Families of rows that turns and mirrors carry onto each other, the same ones carrying the whole set onto itself: the rest of each named row's family, in list order
4 families of 4 rows
q687: 2,3,-23,17,5,8,1,23,-25
q888: 5,16,-15,-9,-25,-16,1,-18,9
q442: -23,22,2,4,38,7,0,40,13
q639: 21,18,-22,-4,-25,-15,11,-7,9
q985: 12,2,-10,-8,5,-10,-4,38,-32
q869: -5,-1,-26,-3,9,4,-5,19,-24
q35: -26,26,8,7,11,-10,3,65,-3
q819: 5,26,-3,-12,-42,-25,22,13,7
q241: -6,7,-11,4,-23,-8,9,38,-32
q374: 19,19,1,-5,-32,-32,-7,-1,-2
q534: -15,45,17,-8,-10,-30,13,41,37
q503: 1,44,5,0,4,-25,2,13,50
q666: -19,28,1,20,34,-1,-7,45,14
q724: -2,43,33,6,-4,-22,8,14,32
q277: -5,25,22,4,30,1,12,53,5
q492: -13,39,12,-2,6,-13,7,5,47

Which other rows belong to the same family as q666? q687, q639, q503
Which other rows belong to the same family as q277? q985, q374, q724
Which other rows belong to the same family as q534? q35, q819, q241

Families of rows that turns and mirrors carry onto each other, the same ones carrying the whole set onto itself: the rest of each named row's family, in list order
5 families of 8 rows
q722: 16,-9,-15,1,18,-25,9,-16,9,19,-34
q344: 24,-8,-10,0,17,-20,-14,-8,10,22,-29
q391: -8,12,-5,-25,-14,25,14,0,-15,-37,15
q61: -16,18,3,-30,2,29,28,15,-11,-21,4
q204: 15,-24,10,-9,12,9,27,-16,-22,20,-31
q918: 12,-15,-11,7,26,-29,5,-24,-4,22,-22
q427: 17,-15,-8,1,18,-23,-19,-17,18,20,-13
q339: 4,14,3,-1,-25,14,5,8,-13,-37,-20
q157: 1,26,3,-1,-27,21,2,-1,-17,-24,-19
q60: -4,3,8,16,-14,-17,-17,-5,-4,-38,-11
q5: -6,6,14,-3,-11,-36,-14,1,14,-25,-4
q15: 0,-7,3,-22,36,28,21,-24,-25,14,-16
q626: -20,21,-5,-31,1,27,25,6,2,-19,15
q642: 7,-21,9,3,5,14,-2,-7,-17,26,-37
q263: -7,1,2,-11,15,-17,7,6,17,-32,31
q461: -13,25,4,-21,0,31,18,0,-13,-34,-5
q327: -13,7,8,7,-21,1,-2,18,-16,-25,-28
q182: 5,-12,-7,2,15,1,5,-2,-16,27,-44
q483: -1,-7,-20,-18,35,-19,12,-33,-9,24,10
q398: -4,9,-21,-16,34,-31,6,-31,-8,18,6
q346: -2,-5,0,0,-17,-28,-10,9,12,-26,11
q247: -14,6,-12,-11,-5,-7,1,-2,4,-41,29
q568: 11,-8,-12,-1,14,-34,-12,-21,1,30,-5
q849: -12,22,10,-16,-25,14,4,6,-16,-16,-31
q759: 1,14,-11,-9,38,-20,-9,-28,-1,19,18
q756: -1,1,21,3,-11,-30,-16,8,1,-29,-13
q441: -9,18,13,-3,-28,5,5,14,-8,-12,-33
q485: -5,14,-19,-26,-7,27,15,7,-6,-27,19
q581: -10,-9,-12,-8,7,-9,-3,1,7,-41,29
q945: 17,-13,2,-6,16,1,16,-22,-25,25,-37
q197: 3,-6,-7,-28,25,10,23,-32,-29,26,-4
q189: 5,-3,-1,-26,35,-8,6,-40,-8,17,20
q692: -16,-5,6,-21,30,22,11,-30,-28,19,12
q251: -9,2,5,-20,30,30,10,-20,-34,20,0
q355: -12,7,5,-28,18,-12,8,0,10,-35,32
q655: 2,9,-14,-21,43,-7,-7,-30,0,12,21
q800: -3,9,-3,13,-14,-19,-8,5,5,-42,-4
q120: -3,15,-2,-27,1,1,8,-7,12,-34,33
q874: 4,-25,7,-12,10,22,6,-8,-17,23,-34
q864: -9,-5,3,-27,26,4,23,-30,-39,19,7

Which other rows belong to the same family as q346? q15, q461, q327, q182, q568, q189, q120
Which other rows belong to the same family as q204? q722, q157, q60, q398, q485, q581, q864
Which other rows belong to the same family as q800? q391, q918, q339, q483, q247, q945, q197
Which other rows belong to the same family as q355? q61, q427, q5, q642, q441, q251, q655

